In the data rows, the value 128 means zero.
Here are some points:
[163 135  98  94 118 166 168  94 112 159 143 109 146 156 141 158 131  79 119 141 109  32 116 129]
[102 132 122 119 146 151 142 138 171 206 161 138 116 121  83 128 139  72 124 116 157 124 133  80]
[158 131 181 136 152  66 124 142  72 103 125 211 154 142 148 126 119 101 120 138 167 123 117 121]
[153 133 127 106 132 104 143 142  60 115 111 148 177 131 175 178 146 114 110 138 107 106 103 159]
[ 92 137 143 132 150  86 124 184 117 157 128 174 145  92 122 159 156 120 119 107 158 191 133 110]
[170 132 165 105 137 187 154  48 169 197 187 142 127 182 120 139 141  86 146 132 102 112 129 150]
[156 135 171 125 149  58 118 134  74 109 127 209 157 145 160 122 118  97 114 143 163 123 119 124]
[117 134  74 135 106 110 113 133 131  40  71  78 149 118 130 202 146 185 128 141  69  47 107 147]
[175 134 165 107 137 183 149  43 177 192 184 149 120 176 119 145 138  90 150 137 100 113 139 145]
[158 135 173 121 151  58 122 127  79 106 123 216 154 139 157 116 122  98 113 138 163 124 111 118]
[129 106  77 129 109 168 151 151  69 120 119  44 119 101 163  79  99 137 113 120 125 139 126 147]
[117 138 126 145 115  75  90 123 153  35  79 147 127 131 111 147 129 169 135 142 130  66 111 113]
[127 113  74 131 105 166 151 151  64 123 118  42 116  99 167  68 103 134 113 116 122 140 124 143]
[121 109  68 127 110 159 145 154  63 122 112  41 117 100 170  83 102 138 109 120 128 138 125 144]
[ 96 131 113 124 142 146 136 143 171 206 161 133 112 128  82 142 137  78 130 117 157 128 136  88]
[166 140 196 116 141 124 133  87 119 152 160 189 161 146 157 162 152 131 133 133  95 173 140 176]
[124 106  80 123 108 170 154 153  69 118 120  45 116 100 160  74 101 132 117 120 123 142 128 144]
[116 141  73 124  99 110 116 132 135  39  66  78 146 117 132 204 155 184 128 144  64  41 110 147]
[ 58 134  94 153 123  94  85 182 193  87  80 107 113  90  68 180 158 189 131 115 120 133 140 102]
[119 138  79 127 109 104 118 135 136  34  67  84 148 118 120 201 152 193 127 143  75  45 109 147]
Here are 12 more points, each followed by its number:
[124 104  83 124 108 167 150 153  68 115 116  44 117 104 165  78  95 140 117 122 130 148 125 145] 0
[ 90 130 145 136 158  85 126 183 115 161 129 178 138  92 114 156 152 113 117 110 154 186 135 103] 1
[162 131  95  93 123 167 168  99 112 154 140 107 145 157 143 159 132  70 118 138 104  36 107 136] 2
[160 136  95  96 126 165 164  94 117 159 145 107 147 157 141 165 130  71 122 134 103  41 110 131] 3
[ 59 138  91 149 123  96  90 177 204  82  83 116 111  85  71 175 155 188 134 124 123 129 135  97] 4
[ 55 140  97 154 124  85  84 170 198  85  79 112 115  86  66 172 156 195 135 120 119 128 137  95] 5
[126 103 123 146 123 133 117 150  87 116 126 107  95 122 146  16  73 118 120 120 186 172 132 102] 6
[ 61 105  96 156 128 155 118 198 130 173 130  75  78  67 113  47 105 135 123  97 173 231 152  98] 7
[126 134 141 132 117 135  96  89 197  81 112 118 131 141 112 184 160 205 152 139  67 119 130 167] 8
[ 88 133 154 138 152  80 119 186 112 157 126 171 144  99 121 155 154 117 119 112 157 196 138 110] 9
[178 135 166 102 133 190 152  47 180 196 191 145 125 176 124 142 140  91 150 140  99 101 139 146] 10
[ 65 104  93 152 130 152 120 197 124 172 131  77  86  74 112  52 106 140 118  92 185 232 149  94] 11
Which two of these numbered points are nearest to each point below, looking only along the 7 directions in which the first points spread most? Their numbers follow each, nearest first.
[122 109  73 133 107 169 147 158  71 121 114  47 117 102 163  76 101 137 112 124 126 142 127 141] > 0 6
[131 138 147 130 108 131  99  83 197  72 113 121 130 145 114 182 153 207 153 134  67 119 140 163] > 8 4
[ 68 106 102 156 124 149 125 193 129 173 135  72  82  77 106  47 104 141 118 101 177 236 161  90] > 7 11
[ 65 138 101 155 120  96  88 176 197  88  88 113 114  89  68 175 161 190 135 128 114 134 144  99] > 4 5
[ 62 106  94 145 131 156 120 197 126 175 133  69  79  72 110  48 105 138 124  99 183 229 155  95] > 7 11
[169 134 168  99 137 190 148  44 175 190 189 148 124 174 122 139 134  88 154 138 104 112 140 153] > 10 3
[126 102 130 145 120 127 120 148  90 120 129 110  95 118 153  12  68 127 118 116 191 173 132 106] > 6 0
